Look-ups in named tables: a row name and a column name give one cell, copied from the table.

Dodage =
fields: Keb, Semek
Ber: [503, 64]
Lizako: [624, 126]
Bet: [68, 154]
Miko: [533, 859]
Kapivi: [531, 762]

What is the Semek of Bet in Dodage?
154
What is the Keb of Miko in Dodage?
533
What is the Semek of Lizako in Dodage?
126
What is the Keb of Kapivi in Dodage?
531
What is the Semek of Ber in Dodage?
64
What is the Keb of Bet in Dodage?
68
Row with the largest Keb: Lizako

Bokud =
|  | Nedari | Zop |
|---|---|---|
| Luku | 52 | 75 |
| Zegut | 32 | 107 |
| Pag | 177 | 229 |
| Begufif | 199 | 225 |
| Fopekup | 206 | 208 |
| Dunu | 228 | 224 |
| Geraru | 47 | 14 |
| Zak | 39 | 217 |
| Teg | 35 | 50 |
| Vid | 39 | 220 |
| Nepavav | 201 | 216 |

Zop of Geraru is 14
Nedari of Luku is 52
Nedari of Teg is 35
Zop of Fopekup is 208
Zop of Nepavav is 216
Nedari of Zak is 39
Nedari of Vid is 39
Nedari of Zegut is 32
Zop of Pag is 229
Nedari of Fopekup is 206
Nedari of Nepavav is 201

Lopono:
|  | Vebed | Gulire | Latu | Napugi | Raviza | Rugado | Latuman | Zan | Kinivop |
|---|---|---|---|---|---|---|---|---|---|
| Sul | 4055 | -57044 | 70666 | -17292 | 47793 | 43850 | -33993 | 37259 | -7807 |
| Lirub | 32258 | -59729 | 29817 | 805 | 22954 | 36543 | 13993 | 28947 | 5206 |
| Mogipon | 36445 | -5441 | 63132 | -58058 | 20711 | 16179 | 8556 | -21560 | -7602 |
| Notilo | 21771 | -5286 | 62883 | -47654 | 18209 | 23925 | 4376 | -10645 | -11133 |

Sul, Zan -> 37259
Mogipon, Rugado -> 16179
Notilo, Rugado -> 23925
Mogipon, Latu -> 63132
Notilo, Raviza -> 18209
Sul, Gulire -> -57044
Sul, Raviza -> 47793
Lirub, Raviza -> 22954
Sul, Vebed -> 4055

Duli:
|  | Duzava | Lozeg | Kupake | Refubu | Tige | Venupok |
|---|---|---|---|---|---|---|
| Figadap | 5.4 | 7.8 | 3.3 | 4.9 | 3.8 | 3.3 |
| Soku | 5.9 | 4.7 | 2.7 | 4.4 | 4.3 | 3.5 |
| Subav | 4.8 | 4.2 | 2.8 | 3.8 | 3.6 | 4.6 |
| Rikavun | 3.0 | 3.6 | 4.9 | 4.0 | 6.0 | 3.3 |
| Gizulu | 3.2 | 6.6 | 3.6 | 6.7 | 4.7 | 2.2 |
| Biso | 1.7 | 5.1 | 6.8 | 5.1 | 2.9 | 4.0 |

What is the Venupok of Biso in Duli? 4.0
What is the Refubu of Biso in Duli? 5.1
What is the Refubu of Figadap in Duli? 4.9
What is the Tige of Soku in Duli? 4.3
What is the Lozeg of Soku in Duli? 4.7
What is the Refubu of Gizulu in Duli? 6.7
What is the Venupok of Rikavun in Duli? 3.3
What is the Venupok of Figadap in Duli? 3.3
Which row has the largest Kupake? Biso

Nubus =
	Feke	Keluki	Sudiri	Zelamaz	Sofo	Rezu	Tib	Fola
Mep	-0.11	0.20	-0.30	0.19	-0.46	0.27	-0.36	-0.53
Peb	0.32	0.29	0.28	0.40	-0.40	0.22	0.03	-0.88
Milin	0.45	-0.53	0.10	0.34	0.11	-0.74	0.31	-0.43
Dak	0.00	-0.85	0.39	-0.32	-0.21	-0.53	0.38	0.35
Vib	0.08	0.95	0.01	0.27	-0.37	0.15	0.02	-0.56
Tezugu	0.27	0.41	-0.44	-0.47	-0.16	0.51	-0.38	-0.49

Tib of Dak = 0.38
Fola of Vib = -0.56
Zelamaz of Tezugu = -0.47
Feke of Tezugu = 0.27
Fola of Peb = -0.88
Keluki of Milin = -0.53
Rezu of Peb = 0.22

Kud =
|  | Lusu | Tar | Dup | Pov | Zere | Tubafig | Bonope | Niviler | Rofeda | Bir |
|---|---|---|---|---|---|---|---|---|---|---|
| Funil | 212 | 197 | 251 | 178 | 9 | 51 | 20 | 135 | 239 | 210 |
| Zemo | 201 | 193 | 234 | 177 | 31 | 71 | 37 | 140 | 231 | 198 |
| Sibus | 194 | 190 | 224 | 173 | 44 | 86 | 57 | 139 | 234 | 200 |
| Zim | 189 | 102 | 119 | 168 | 164 | 171 | 194 | 130 | 103 | 106 |
| Soz | 101 | 148 | 162 | 182 | 184 | 174 | 173 | 134 | 202 | 141 |
| Tid | 176 | 113 | 125 | 163 | 164 | 170 | 189 | 133 | 115 | 112 |

Lusu of Sibus = 194
Bonope of Sibus = 57
Tar of Soz = 148
Rofeda of Zim = 103
Niviler of Soz = 134
Tar of Funil = 197
Tar of Zemo = 193
Dup of Soz = 162
Pov of Funil = 178
Row with the largest Niviler: Zemo

Busum =
fields: Sug, Kizamup, Vinu, Dos, Lunagu, Basof, Mur, Vorema, Luz
Turival: [119, 85, 138, 176, 156, 152, 183, 67, 122]
Sut: [143, 174, 97, 112, 136, 149, 194, 34, 157]
Bib: [156, 161, 151, 106, 158, 151, 163, 34, 166]
Ramopu: [107, 103, 116, 128, 148, 138, 135, 153, 147]
Zatu: [137, 136, 112, 97, 149, 111, 120, 173, 127]
Setar: [123, 161, 78, 87, 73, 163, 97, 177, 41]
Zod: [60, 111, 143, 73, 134, 146, 112, 142, 160]
Viluv: [98, 110, 110, 72, 150, 132, 126, 136, 148]

Viluv, Sug => 98
Turival, Lunagu => 156
Ramopu, Mur => 135
Setar, Vorema => 177
Viluv, Mur => 126
Setar, Lunagu => 73
Setar, Dos => 87
Sut, Lunagu => 136
Setar, Basof => 163
Turival, Kizamup => 85
Turival, Mur => 183
Turival, Vorema => 67
Zatu, Vinu => 112
Sut, Dos => 112
Setar, Luz => 41
Zatu, Kizamup => 136

Table Vono
,Reb,Milari,Vuz,Zudo,Fuf
Zado,136,139,133,134,112
Tiruba,132,130,133,131,116
Mil,140,20,53,26,109
Borok,130,131,125,131,109
Dizi,52,142,180,155,198
Vob,124,120,126,131,116

Zudo of Borok: 131
Vuz of Zado: 133
Fuf of Vob: 116
Vuz of Borok: 125
Zudo of Zado: 134
Milari of Borok: 131
Vuz of Mil: 53
Milari of Mil: 20
Vuz of Vob: 126
Zudo of Mil: 26
Vuz of Tiruba: 133
Milari of Dizi: 142
Fuf of Mil: 109
Which row has the largest Zudo? Dizi

Kag:
	Mopobur	Tef	Tibug	Ritu	Darugi	Tuv	Pururu	Zizo	Duvu	Mema
Pitur	0.592	-3.976	-3.379	2.447	2.587	1.188	1.456	-0.006	-3.513	6.017
Lusos	-6.991	-4.385	-4.046	4.457	8.370	5.212	5.922	-0.543	4.654	0.653
Tugulit	-0.270	-1.532	-0.026	4.266	-6.875	-7.399	-5.102	-0.366	-2.351	-1.441
Sura	3.483	-9.552	2.991	0.893	-7.570	-5.880	0.742	0.215	0.828	-8.580
Robogos	-5.801	-1.330	8.711	3.913	-8.040	-3.650	-5.043	-4.740	6.994	3.184

Duvu of Pitur is -3.513
Tuv of Tugulit is -7.399
Mopobur of Sura is 3.483
Darugi of Robogos is -8.040
Tuv of Pitur is 1.188
Pururu of Robogos is -5.043
Tef of Lusos is -4.385
Duvu of Lusos is 4.654
Darugi of Lusos is 8.370
Mopobur of Lusos is -6.991
Ritu of Pitur is 2.447
Zizo of Robogos is -4.740
Duvu of Tugulit is -2.351
Tibug of Lusos is -4.046
Pururu of Sura is 0.742
Tibug of Pitur is -3.379
Mema of Lusos is 0.653
Pururu of Pitur is 1.456
Row with the largest Pururu: Lusos

Kuli =
,Bisato,Fid,Gep,Ped,Moz,Piliko,Lebo,Katu,Zit,Relef
Tid,-0.30,38.51,3.16,-17.17,-35.85,36.45,-6.87,38.38,-16.72,-45.91
Zatedi,53.85,10.66,30.30,-19.36,-54.14,37.76,56.60,7.71,-23.66,-0.92
Vepuva,-2.95,29.05,-6.21,-2.30,7.94,52.94,-16.81,7.43,-32.95,7.43
Lik,48.88,55.97,-43.51,-50.47,-37.53,12.20,35.93,29.60,-25.44,-40.87
Sur,43.81,27.73,-27.55,-44.27,-62.60,-11.20,44.33,28.55,-21.94,29.13
Kizame,0.31,-2.47,-36.61,-17.20,12.23,-37.01,-46.32,-31.43,-35.16,39.21
Zodil,45.34,-37.50,20.67,17.16,18.21,-23.99,47.92,1.29,48.89,43.59
Bupo,-23.73,-10.23,-27.29,34.68,4.07,32.71,-42.05,73.02,25.63,-9.52
Dob,40.29,25.70,-48.38,-42.34,-60.34,-16.21,23.40,30.90,-33.12,-7.13
Zetata,-44.66,-47.49,13.91,65.07,-4.69,62.89,-53.56,65.78,47.09,-43.60

Zodil, Katu => 1.29
Dob, Fid => 25.70
Tid, Moz => -35.85
Vepuva, Zit => -32.95
Bupo, Gep => -27.29
Zetata, Bisato => -44.66
Dob, Lebo => 23.40
Zatedi, Fid => 10.66
Lik, Bisato => 48.88
Sur, Moz => -62.60
Zetata, Lebo => -53.56
Which row has the largest Katu? Bupo

Zuf:
fields: Mumede, Rilumur, Bedamo, Gam, Gos, Laz, Sagopi, Luva, Sevoz, Dopu
Sunuki: [24.25, 54.18, 48.56, 59.49, 46.21, 22.14, 16.78, 65.90, 39.18, 6.39]
Vutada: [68.77, 28.28, 19.52, 34.13, 44.88, 45.75, 50.64, 21.40, 18.48, 52.31]
Reroku: [31.39, 21.39, 37.20, 50.50, 59.47, 50.28, 30.10, 13.10, 32.51, 46.68]
Sofo: [28.50, 12.02, 13.73, 36.74, 47.47, 68.68, 92.69, 75.16, 46.54, 41.98]
Fitiro: [48.59, 63.73, 56.57, 61.11, 25.95, 24.96, 26.27, 42.26, 46.52, 48.95]
Guk: [61.96, 64.95, 38.78, 23.77, 27.05, 47.31, 61.80, 64.96, 54.88, 45.58]

What is the Luva of Vutada in Zuf? 21.40
What is the Sagopi of Reroku in Zuf? 30.10
What is the Sevoz of Fitiro in Zuf? 46.52
What is the Mumede of Guk in Zuf? 61.96
What is the Sevoz of Sofo in Zuf? 46.54
What is the Sagopi of Sofo in Zuf? 92.69
What is the Dopu of Sofo in Zuf? 41.98
What is the Rilumur of Reroku in Zuf? 21.39
What is the Gos of Sofo in Zuf? 47.47
What is the Dopu of Vutada in Zuf? 52.31
What is the Mumede of Reroku in Zuf? 31.39
What is the Luva of Guk in Zuf? 64.96
What is the Sevoz of Guk in Zuf? 54.88
What is the Rilumur of Vutada in Zuf? 28.28
What is the Gam of Sofo in Zuf? 36.74
What is the Sagopi of Vutada in Zuf? 50.64
Row with the largest Dopu: Vutada

